[ 34.0  41.1   5.3   9.4 -45.0  39.9 -38.5 -51.0]  (182)
[ 21.6  22.5  -2.3  45.8  51.2 -29.7  37.9 -73.1]  (105)
[ 27.5  20.7  -4.6   2.5 -46.5   8.3  54.7 -56.0]  (197)
[ 47.8  41.1   0.0   4.8  33.5 -80.4  60.2 -52.1]  (42)
[ 20.3  23.8  -5.4   7.4 -50.5  32.1 -51.1 -45.3]  (77)
[ 20.3 -50.5  23.7  41.2  -5.4   7.4 -45.3  32.1]  (84)
[20.3 32.6 -3.6 68.4 30.0  1.9 24.8 -4.5]  (60)
[ 27.5  20.7  -4.6   2.5 -46.5   8.3  54.7  48.1]  (16)
[ 34.0  41.1   5.3  20.4 -45.0  39.9  30.1  32.3]  (219)
after: [30.1]
[32.3]
after: [24.8]
[-4.5]
after: [23.7]
[41.2]
order: [-45.3  23.8   7.4  -5.4  32.1 -51.1 -50.5  20.3]
(77)
after: [23.8]
[-5.4]

[-38.7 -36.8 -38.0   0.0  26.4  25.0  -0.6  -8.2  31.7  50.5   9.3  24.6
 -25.4  -3.2  -2.3  -0.3 -15.9   0.0  -5.0 -31.0  -5.4  25.3  18.0  24.1
   2.3   0.0  24.9 -29.0 -19.4 -43.3  21.6  42.2  29.4  22.0  18.8  33.1
   0.0 -27.6   0.0  18.9  23.9 -51.8  21.3   1.3 -31.7  32.5   0.0] : (182)
[  0.0 -34.3 -57.0 -61.2  17.0  -2.8 -28.5 -14.9 -43.2  20.1  12.6 -16.6
 -15.8   0.0  20.0 -42.1  24.4 -44.3   0.0  18.9   9.4  72.2   0.0  15.6
 -23.2 -14.9  -4.2 -17.7  -2.9  21.6  19.3  15.1   2.5  19.3  36.1 -16.5
 -44.6   7.0   0.0  -6.2 -42.2   2.3  31.4  -1.8  13.6 -16.2  42.7] : (39)
[  0.0 -44.6  20.1 -14.9  12.6  24.4 -16.4  36.1  -2.8 -43.2  13.6 -16.2
   2.5  72.2  42.7   9.4   0.0  -4.2 -42.1  -2.9   2.3 -61.2 -57.0 -44.3
  20.0 -15.8 -23.2  21.6   0.0  15.1  19.3 -17.7  15.6  -6.2 -14.9  18.9
 -28.5  19.3 -16.6  -1.8   0.0   7.0 -34.3  17.0  31.4 -42.2   0.0] : (219)
[  0.0 -44.6  20.1 -14.9  12.6  24.4 -16.4  36.1  -2.8 -43.2  13.6 -16.2
   2.5  72.2  42.7   9.4   0.0  -4.2 -61.1  -2.9 -42.2 -61.2 -57.0 -44.3
  20.0  15.9 -23.2  21.6   0.0  15.1  19.3 -17.7  15.6  -6.2 -14.9  18.9
 -28.5  19.3 -16.6  -1.8   0.0   7.0 -34.3  17.0  31.4 -42.2   0.0] : (16)
order: [ 20.0  -2.9 -42.2 -23.2   0.0 -43.2  15.6 -28.5 -61.2  21.6   0.0 -16.6
  31.4  42.7   0.0  15.1   2.3  20.1  36.1   9.4 -17.7 -34.3 -15.8  24.4
  17.0 -44.6 -16.2 -42.1   7.0  -1.8 -14.9  72.2   0.0  -4.2  -6.2   0.0
 -14.9   2.5  19.3 -44.3  19.3  13.6 -16.4 -57.0  12.6  18.9  -2.8]
(219)
q: [  0.0 -44.6  20.1 -14.9  12.6  24.4 -16.4  36.1  -2.8 -43.2  13.6 -16.2
   2.5  72.2  42.7   9.4   0.0  -4.2 -61.1  -2.9 -42.2 -61.2 -57.0 -44.3
  20.0  15.9 -23.2  21.6   0.0  15.1  19.3 -17.7  15.6  -6.2 -14.9  18.9
 -28.5  19.3 -16.6  -1.8   0.0   7.0 -34.3  17.0  31.4 -42.2   0.0]
(16)
order: [ 18.9  -1.8 -42.2   2.5   0.0   0.0   0.0 -28.5  72.2  15.1  20.0  -2.8
 -61.2  31.4 -43.2 -44.6 -14.9  -4.2 -23.2  19.3  20.1 -14.9 -16.6   2.3
 -57.0   0.0  21.6 -42.1  15.6  36.1  13.6  -2.9  17.0 -17.7   9.4  -6.2
 -15.8  42.7   7.0 -34.3   0.0  19.3 -44.3  24.4 -16.2  12.6 -16.4]
(219)

[-33.2  39.6 -34.8 -72.7  18.9  45.8 -48.8] : (39)
[ 29.4 -21.7  33.9 -16.6  52.0  -6.6  72.1] : (60)
[ -2.2  14.6 -30.5   3.2  11.9 -48.7  23.0] : (77)
after: [52.0]
[-6.6]
after: [-48.7]
[23.0]
order: [-33.2  45.8 -48.8  18.9  39.6 -34.8 -72.7]
(39)

